In the rows, zero is written as 128.
The same turns and mirrors carry the whole set onto itself, and each row onto the other rows of its family. Which rows share a family with each named row? Give them in list order.
These 40 rows form 5 families of 8 rows each.
Gikip: [110 102 114 120  85 141 140 142]
serer: [149 154 130 120 136 107 143 154]
savu: [115 150 151 116 147 113 139 165]
Totol: [107 149 134 172 146 132 105 129]
pigu: [117 146 154 125 153 114 124 168]
dirul: [106  94 125 143 100 146 110 151]
rosuz: [ 76 155 143 144 138 131 140 127]
sinat: [ 95  98 127 131  99 147 122 151]
gevaz: [154 150 131 129 142 110 129 158]
Lofuz: [ 81 138 155 122 114 121 146 125]
zumim: [102 145 139 118 102 113 161 115]
dok: [ 80 128 164 143 126 126 120 132]
led: [ 86 148 144 158 144 132 119 130]
Mego: [133 148 123 127  96 109 154 108]
sul: [125 104 107 127  83 138 135 138]
Sasa: [ 89 133 104  98 124 151 113 141]
beka: [131 134  86 116 121 146  95 135]
Favo: [116 138  88  97 111 144 121 133]
tesiv: [ 92 128 109 107 129 152  98 145]
tilo: [134 145 148 134 153 116 116 167]
nizez: [119  94 119 145  98 142 105 149]
Bime: [ 98 126 158 160 131 124 102 134]
megof: [130 100 110 144  93 139 112 144]
Pama: [153 143 118 146 106 108 132 109]
debul: [132 165 107 147 120 120 150 110]
Tavus: [ 87 160 133 133 124 126 158 119]
tola: [ 97 101 123 123  91 142 134 146]
ginip: [138 153 135 111 136 108 150 156]
Dilo: [ 99 137  95  93 115 148 122 136]
Kaze: [128 139  84 105 115 144 109 130]
dat: [141 161 111 161 128 120 128 115]
kiriz: [112 165 119 134 118 121 161 112]
gome: [101 128 103 119 132 152  86 146]
Til: [146 146 139 138 147 111 118 163]
soko: [133 100 106 138  86 137 124 139]
raf: [129 129 143 169 127 120  95 128]
Vova: [129 152 121 176 138 127 110 124]
togop: [122 153 143 110 138 112 148 159]
Sepe: [151 134 128 165 117 115 109 119]
zud: [119 130  95 122 129 149  85 139]

Which other rows belong to the same family as Totol? rosuz, led, debul, Tavus, dat, kiriz, Vova
Which other rows belong to the same family as Favo? Sasa, beka, tesiv, Dilo, Kaze, gome, zud
Which other rows belong to the same family as Lofuz? zumim, dok, Mego, Bime, Pama, raf, Sepe
Which other rows belong to the same family as sul? Gikip, dirul, sinat, nizez, megof, tola, soko

The same turns and mirrors carry the whole set onto itself, and each row onto the other rows of its family. Which rows share a family with each named row? Give them in list order.
These 28 rows form 7 families of 4 rows each.
fuza: [142  99 148 134 125 169 134 132]
dip: [ 90 100 110 169 119 125 157 123]
Rovag: [113  66 123 179 154 151 156 122]
zamet: [102  90 104 161 149 125 171 121]
bipes: [101  66 112 130 160 129 111 146]
ner: [139  72 143 123 150 157 147 125]
Zab: [138 131 149 138 165 144 124 152]
kose: [112  85 153 135 106 156 126 126]
toneg: [ 98  73 129 187 127 151 143 123]
lufof: [117  96 130 191 125 166 141 130]
Sib: [117 118 146 192 129 118 112 142]
Vuti: [ 99  83 144 185 147  96 122 132]
Tukot: [127  98 138 133 149  83 120 138]
nisi: [124 111 116 141 134 156  98 158]
famep: [ 82  85 155 136 148 109 115 137]
Sab: [109  59 148 127 130 143 137 118]
kov: [147 111 136 133 156  94 123 143]
sep: [119  90 147 127 185 120 134 141]
disut: [134  91 108 130 169 151 115 155]
Derof: [132  86 136 177 183 106 137 137]
Bodu: [132  89 123 182 151 167 154 129]
vep: [148 121 139 186 162 128 127 146]
fefi: [142 126 139 139 136  99 113 145]
gusu: [ 93  87 118 141 125 137  93 151]
vuvi: [112 124 109 171 121 144 156 130]
lufu: [124 111 141 139 128  88 111 139]
rof: [102 126 158 147 125 132 105 149]
Vinun: [126 113 102 164 149 141 170 130]

Which other rows belong to the same family as Bodu? Rovag, toneg, lufof
Which other rows belong to the same family as vuvi? dip, zamet, Vinun
Which other rows belong to the same family as gusu? bipes, nisi, disut
Which other rows belong to the same family as Derof? Sib, Vuti, vep
Which other rows belong to the same family as rof? Zab, famep, sep

